In the rows, zero is written as 128.
X: several groups of rows, each row roughly a mix of its group's hidden directions
X (124 x 10)
[[100 151 191 168 167 154 119 114 162 132]
 [134 184 105 180  86 151 133 155  99 138]
 [131 162 156 121 143 144 189  86 121 177]
 [114 118 159 186 144  99 102 148 137 187]
 [ 91 135 126 157 180 155 132 127 192 152]
 [163 189  69 102 130 121 132 132  94 133]
 [143  84  98 137 193 135 133 150 175 145]
 [124 131  83  88 125 126 114  74 147  71]
 [ 94 179  98 157 116 151 104 107 122  72]
 [142 151 132 100 143 160 204 166 130 143]
 [131 159 160 139  87 186 130 171  92 121]
 [109 128 105 103 111  92  95 124 156  55]
 [139 139 114 164 204 140 130 135 168 161]
 [163 113  88 105 133  71 136 125  70 133]
 [120 184 151  96 195 131 144 119 155 127]
 [ 97 111  86 124 134 127 171 199 121 147]
 [ 75 183 117 116 147 185 109 126 116 138]
 [114  75 119 134  51 133 109 135 103 113]
 [132  99 100 112 141  59  96 147  83 139]
 [190 142 150 123  73 143 152 168 110 119]
 [ 86 145  88  99  79 114  72 132 128 117]
 [102 123 143 215  99 126 121 109 121 153]
 [112 117 187 177 105 148  99 132 107 172]
 [103  84 128 135 213 134 121 138 133 110]
 [180 134  96 112 170 117 178 170 140 126]
 [128  70 146  69 124 130 117 119 117  74]
 [114 149 150 140 113 192 145 165 176  98]
 [165 114 148 123 178 125  91 156 165 177]
 [ 68 123  81  80 124  89 127 110 108 128]
 [ 78 148 183 177 116 136 162 151 132 136]
 [133 132 159 158 202 132 128 164  87 135]
 [ 85 152  92 118 191 114 126 133  94  94]
 [121 131 152 122 180  70  91 165 114 155]
 [118 138 123 154 196 156 141 138 189 132]
 [155 140 107 124  89 147 182  65 132 144]
 [188 163 139 180 127 149 123  97 139 162]
 [161 113 105 153 139  90 175  67 142 141]
 [163  96 117 136  91 154 126 154 110  58]
 [102  94  84 113  88 126 137 176 152 171]
 [136 150 129  81 141  84 115 198 115 110]
 [174 130  87  83 127 143 191 146 124 133]
 [ 79 146 112  76 106  96 174 139 101 115]
 [137  97  65 100  82 124 115  89 142 103]
 [ 89 190 147 133 180 156 137 110 103 118]
 [146 181  81 164 160 118 118  85 154 123]
 [ 62 165 151 117 122  85 155 136 124 165]
 [177  81 127 147 159 136 113 176 146  89]
 [137 164 126 164 144  58 127  90 113  98]
 [100  52 138 139  89 127  98 130  94 126]
 [153 171  86 154 144  91  71 121 110 114]
 [184  94 103  94 106  95 152 151  90 117]
 [151 135 102 143  77 148 107 132 161  62]
 [171 170 151 114 147 166 180 136 109 162]
 [114 155 129 102  87 155 191  94 115 161]
 [108 172 151 128 195 110 135 136 103 173]
 [110 183 174 151 111  74 132 130  98 113]
 [145 120 141 160 185 114  72  96  99 109]
 [104 180  68 146 124 149 133  96  90 111]
 [148  76 120 105 159  85 113  86 171 135]
 [160 102 179 135 129 181 156 173 125 149]
 [168  74  78 119  77 141 115 126 129 110]
 [166 138 107 102  82 183 158 148 148  98]
 [129 175 169 156 116 123 126 148  84 184]
 [102 117 153 174 104 100  94 141 116  65]
 [143  89 148 100 150 187 149  85 124  93]
 [155 147 160  52 121 102 130  93 118 109]
 [156  75 119 104 111 108 160  67 140 150]
 [118  76 110  90 143  74 116 108 136  84]
 [167 179 108 158 117 139 134 149  63 132]
 [144 132 100 107  85 188 173 102 142 107]
 [162 139 118  78 148 111  96 167 130  71]
 [140 113 107 154 105 136 106  54 168 103]
 [212 105 149 106 122 125 156 158 120 118]
 [ 82 152  94 119  88  74 122 128 128  84]
 [117 184 149 153 179 104 137  77 128 145]
 [122  92  94 124 116 102  70 172 125  86]
 [122  93 160 109 111 120 111 193 169 163]
 [ 96 159 151 120 161 149  73 179 136 103]
 [147 126 151 178 178 159  99  99 164 104]
 [ 85  94 184 147 140  85 111 164 138 142]
 [134  71 146 131 106 109 135 165  89 182]
 [198 143 118 184 118 115 125  89 137 142]
 [130 134  85  98 142 157 151  52 132 144]
 [143 157 190 180 175 135 139 136 129 148]
 [137 184 146 140  76 155 119  86 109 162]
 [106 133 122  71 122 128 114 192  82 140]
 [108 117 132 182 167 180 119 148 162  94]
 [108 131 140  72 200 114 120 129 125 163]
 [126  74 132 115  76 130 137 176  83 120]
 [134 169 157  89 160 159 163 110 113 178]
 [182 124 115 147 163 162  86  83 129 102]
 [130 113  92  98 124 103 128  46 130 150]
 [133 112 132 128  79 169 165 146 187 156]
 [125 150 146 178  91 103 121 196 112 138]
 [115 119 131 101 156 132  36 131 129 116]
 [127 126 140 136 188 109 100  93  66 107]
 [125 158 170 120 179 132 162  93 125 180]
 [122 120 162 185  84 171  94 113 154 131]
 [ 93 151 132  68 103 189 125 153 127 129]
 [161 182 132 172 110 138 123  77 127 165]
 [ 90  94 149  87 128  97 121 158 171 171]
 [120 167 141  70 170 131 150 112 179 117]
 [159 165  78 130 132 148 123  79  86  98]
 [134  96 164 106 134  97 144 151  95 196]
 [102 169 173 100 146 192 140 140 139 146]
 [108 107 125 128 188 114 146  96 194 121]
 [131  82  85 154 100 133 100 114 112  68]
 [153 138 153 156  90 124 159 125 146 203]
 [149 158 163 158  75 121 104 168 143 169]
 [174  72 154 116  83 142 137 131 170 141]
 [164  68  97 143 122  82 153 146 126  93]
 [118  99 108 109 168  69 137 185 112 131]
 [166 152 179 181 158  90 148 138 125 121]
 [ 87 131 141  84 152  92 165 149 108 179]
 [180 155 132 174 133 126  81 116 166 158]
 [124 142 174 207 118 111 129  94 120 141]
 [190  80 116 135 157 115 105  96 164 116]
 [105 157 208 118 109 132 152 155 101 135]
 [105 129 105 118  60 146 139  63 132 130]
 [131 122 118 162  94 101 201 168 112 127]
 [107 113 173  54  99 127 139 146 101 113]
 [111 144 154 184  69 167 141 131 143 103]
 [134 160  68 149  69 132 125 106 163 116]
 [115 160 190 130 182 149  95 138 120 156]]

which group is each row in? (one row of each group first)
[162  92 143  88 168 151  99 127 183 115]
E
[ 80 180 151 140 131 124 126 182  96 103]
A
[103 212 118 155 164 133 124 125 110 117]
M
[144 163 191 169 172 148 120 110 131 150]
F

[130 133 152 108 175  82  95 167  86 102]
E
[160  99  72 111 147  73 146 118 124 163]
M
[144 128 108 163  53 150 156  96 139 105]
F
[170 127 113  97 152  94  88 132  70 157]
F
[114 100  62  90 143 117 161 138 171 111]
M
[112 123 112 140 163  77  68  92 159 132]
E
[132  95 154 149 186 147 113  67 113 146]
E
[129 161  99 150 118 177 101 138 158 189]
A
[143  95  96 112 163 106  64  99 153 106]
F
[166 121 175 130 121 171 144 120 152 190]
A
[ 98 118 167 108 129  80 110 169 170 165]
A
[163 170  67 120 101 164 153 101 128 145]
E
